The rows below come in pairs that one turn or mirror swaps. Which row does each named row swap with?
Q_521: [ 25.5  -1.0  -2.1   3.8   4.0  12.0  -4.8 -23.8  -0.6  18.0  -2.1  -8.7
  -2.8 -29.5 -38.7  -3.8  10.9  11.7  29.1 -17.6]
Q_242: [ 22.2  -4.8  -3.5  -5.3  -6.6  -0.4  33.6  -4.1 -49.3  27.9  -1.8 -14.6
  -7.9  24.3  15.8 -11.7   6.8  21.9  -6.3   8.6]
Q_591: [  9.8  22.9  -0.9  -9.8  13.2  21.1 -11.2  -3.0  17.6  34.0 -34.6  10.7
 -14.6 -32.7  38.9 -10.9  -3.8  14.1  -8.6  11.0]
Q_49: [  3.3 -28.8  13.1   8.2 -23.7 -24.5   3.8   0.3 -17.8  -7.0  -3.4  -7.9
 -28.8 -29.7  -7.0  27.0 -11.2   7.3 -18.6 -17.1]
Q_577: [  6.1  23.3 -18.8  -3.5   5.9  19.9 -22.9 -19.0  12.6  28.8 -38.4  11.7
 -28.1 -15.3  32.0 -16.1 -12.6  18.9   3.6  -4.8]
Q_350: [  0.8  -5.0   3.1  50.6  -2.5   5.9   2.5  36.2  12.3  15.7   6.4 -15.9
  -1.2 -19.9   8.6 -14.8  -2.6   8.3 -14.1  20.1]
Q_106: [ 21.5  13.9  -6.3 -11.0  -4.9 -18.1  38.2  -9.5 -40.5  35.7   7.9  -6.4
   6.2  16.2   5.0 -20.9 -11.5   7.4  -9.7  19.0]
Q_378: [ 15.0   0.4  12.3 -10.9  10.3  15.5  28.7 -15.5  13.2   2.5 -20.9   5.3
 -11.5  27.0   7.8  41.3 -15.9 -12.0 -20.4   8.5]
Q_580: [ 35.1   6.2  -7.3   5.8 -17.3 -21.0  21.9  -4.2 -46.7  17.6  -8.2  -4.3
 -32.6  15.3  -2.4 -17.5  -2.3  -2.5 -14.5  15.4]
Q_856: [  7.4 -34.4   9.0   2.8 -26.4 -16.4  -0.5  -0.5  -3.5  -6.6  -5.4  -0.7
 -21.9 -38.4  -5.8  31.7  -7.0  -5.5 -20.0  -9.7]
Q_910: [ 34.9   4.2  -9.4 -10.4   1.8   2.7   1.9 -22.5   1.9  19.8   9.9  -0.9
  -6.1 -18.2 -20.9   5.4  11.5  11.1  34.2 -22.7]
Q_553: [ 28.1   6.8  -7.0   0.7  10.0 -14.5  27.0   1.7 -48.1  33.3  -2.1 -38.7
 -12.7  -5.2   2.2 -16.5  -2.3  -6.1   3.3   3.6]
Q_162: [  7.9  -3.2   6.6  -1.8  15.0   8.6  26.2 -16.1   1.0  10.9 -22.9   2.3
  -9.9  26.1  16.5  36.6 -12.8 -20.3 -27.3  17.4]
Q_871: [ 22.1   4.8  -7.5  -7.8  -7.0 -15.8  24.5  -8.4 -47.8  38.5   1.4 -30.2
  -0.3  18.5   8.9 -13.0  -1.7   1.4 -10.9  10.1]
Q_415: [ 30.4   8.4   5.7  34.4 -10.3  22.1 -16.6  35.4   8.2   0.5  -9.8 -12.9
 -21.0  -1.5  -1.3  -5.6 -23.8  19.3 -38.3  17.6]
Q_754: [  1.9 -36.4  13.5   1.7 -28.1  -9.6   8.2   2.7  -7.8  -9.6  -1.7 -15.8
 -23.5 -38.6  -4.5  28.0 -11.6  -0.4 -21.5  -5.9]
Q_621: [  8.3 -30.3  10.9   0.1 -24.8 -13.4   0.5   4.9  -6.7 -13.7  -5.4 -14.7
 -29.0 -31.9 -23.2  31.5  -3.9   1.3 -22.1  -4.4]
Q_363: [ 11.6   4.8   4.7  37.6 -23.7  18.2  -4.1  38.7  11.6  12.8  -3.2  -8.7
   6.4 -18.9  18.9  -3.0   4.5  29.2 -32.6   6.9]
Q_739: [  3.3  12.3   1.1   7.2 -16.0 -25.2  35.1 -17.6 -44.4  20.2  -8.1 -30.1
 -12.4   6.4  16.5 -13.4  -6.5  15.3  -7.6  22.1]
Q_849: [ -1.8  -7.7   2.3  46.5 -16.6  14.5   2.7  27.9   9.5  10.3 -13.6 -18.1
  -4.9  -5.8  13.3   3.8 -17.9  21.2 -29.5  34.0]
Q_745: [ 34.1   9.8  -9.5  -7.1  -2.9   9.8  -6.6 -16.1   4.6  15.8  -1.4  -7.2
  -5.4 -17.9 -33.2 -16.6  20.3   6.6  20.6 -17.9]
Q_695: [ 11.6 -10.3  -4.5  34.3 -11.7  17.8 -13.9  35.0  16.1  18.2  -4.9 -22.7
   7.8 -17.5  20.1 -12.5 -17.6  19.0 -31.9  12.1]
Q_253: [ 33.3   9.6  -4.1  -6.1   6.9   0.1   9.0 -13.0   5.9  20.4  16.5  -0.6
  -1.3 -29.6 -30.1  -1.7  11.8   6.9  25.5 -21.4]
Q_511: [  0.8  22.6 -16.6 -17.0  13.5  21.8  -3.2 -12.0  15.3  26.2 -32.7  15.5
 -23.6 -29.1  33.8  -5.6 -18.8  20.4  -2.6   9.4]
Q_909: [ 16.8 -12.3   6.2  -4.2   9.2  12.4  21.9 -15.5  11.7  10.4 -21.4   6.6
 -12.7  22.4  17.5  38.2 -19.2 -21.9 -18.0  16.4]
Q_984: [  2.8  15.7   5.6 -10.9   6.5  -9.1  32.5   1.8 -41.1  28.7   9.1 -33.1
 -17.6  13.5  18.0 -26.9  -6.7   9.3 -12.2  10.7]
Q_899: [ 36.5   2.4 -12.9 -13.7   0.7   4.4  -1.6 -17.9   5.2  22.9  -4.6  -9.0
  -3.6 -26.1 -35.3  -2.3   7.3   8.2  29.8 -13.6]
Q_453: [ 17.6   9.6  -4.1  35.7  11.2  18.9  -6.6  38.0  12.3  18.0 -12.4 -28.3
  -8.8 -28.4  22.9 -14.3 -18.5   7.2 -22.1  11.5]
Q_330: [ 37.8  15.7 -20.7 -11.3  -0.5  -7.5  15.0   4.9 -31.6  48.0   1.7 -30.7
  -3.0  16.5   3.0  -4.1   9.3  10.8   0.8  10.4]
Q_567: [ 16.2  23.0 -13.9  -9.0  10.9   9.3 -13.3 -15.1  24.4  28.2 -35.7  17.1
 -18.3 -26.8  32.5  -8.3 -22.3  16.1  -7.6  -5.5]
Q_484: [ 16.4  -4.5   7.6  36.9  -1.2  11.5   5.5  26.6  23.0  -4.0   0.1 -25.9
   9.2  -8.5   3.1 -13.4  -6.4  22.1 -29.8  22.0]
Q_658: [  8.8  22.8  -8.1  -4.6  17.7  27.0 -16.6 -16.5  16.7  25.4 -30.3  16.9
 -30.8  -7.2  34.4  -1.4  -8.3  24.5  -6.0  -5.1]
Q_286: [ 24.3   0.5 -17.1  29.6  -4.1   0.9 -21.5  37.9  11.6  25.8  -2.1 -11.5
  -5.4 -24.8  29.7 -14.5 -12.4  31.9 -24.1  -2.0]
Q_62: [  3.2  -4.5  -3.8  26.5 -12.7  11.8  -7.1  37.5  13.5  14.2   4.4  -8.3
   6.8 -28.5   3.6 -11.2 -26.0  32.2 -22.3  22.0]
Q_955: [  4.3 -28.4  15.0  -4.4 -20.1 -19.6  -3.7  -2.4  -9.7  -1.9  -4.8  -7.2
 -19.6 -39.8 -10.8  33.6  -9.3  -0.6 -24.4 -10.8]
Q_490: [ 17.0  -6.5   7.9 -14.6   9.8  13.4  20.0 -16.2   2.2  10.6 -24.4   0.7
 -12.3  24.3   8.9  44.3 -16.7 -15.3 -20.6  15.0]
Q_428: [ 17.8  -1.2   3.3   2.2   6.2   3.5  19.6 -16.1   5.3   6.6 -25.0  10.8
 -18.3  30.4  18.6  33.7 -18.3 -18.3 -28.0  13.6]
Q_283: [ 33.7  -3.0   3.6  -5.5   7.2   8.2   8.5 -15.0  -9.3  32.3   4.6 -12.4
  -2.7 -26.6 -21.0  -6.8   9.2  10.1  38.9 -20.9]
Q_480: [ 11.0  20.1  -9.4 -11.8   4.0  20.5  -4.2 -23.9  18.4  19.9 -35.4  12.9
 -21.7 -21.5  39.2 -14.5 -11.7   6.5 -10.0   4.4]
Q_38: [ -3.5 -31.1   5.1  -2.3 -25.3 -18.2   4.9  -5.7  -8.7  -9.7 -10.3   3.9
 -26.9 -37.6  -9.9  31.7  -3.2  -1.3 -21.6  -5.0]
Q_613: [  6.1  19.0 -19.8 -19.1   9.1  21.3 -14.5  -8.5  23.4  20.7 -30.4  15.3
 -17.0 -31.1  34.3   2.9  -3.8  22.7  -6.4   3.0]
Q_774: [ 16.1   0.6   4.2  -6.1   6.8  18.3  24.4   0.6  11.4   4.7 -25.8   1.0
 -13.9  27.0  12.9  34.4  -7.0 -18.9 -30.6  24.9]
Q_614: [ 31.6   1.9  -6.5 -10.6 -11.3   3.7  -2.9 -13.6   4.9  19.1   1.7  -5.6
 -18.2 -28.3 -27.3  -6.3  35.9   4.5  23.6 -14.7]
Q_573: [ 16.0  -0.9  11.7  -0.4  -7.4 -24.7  35.9 -12.3 -37.6  11.3  10.1 -28.7
  -6.5  14.8   1.3 -15.5   1.3   9.0 -23.7   9.6]

Swapped with Q_38: Q_378
Swapped with Q_573: Q_849
Swapped with Q_580: Q_415
Swapped with Q_453: Q_553
Swapped with Q_871: Q_695

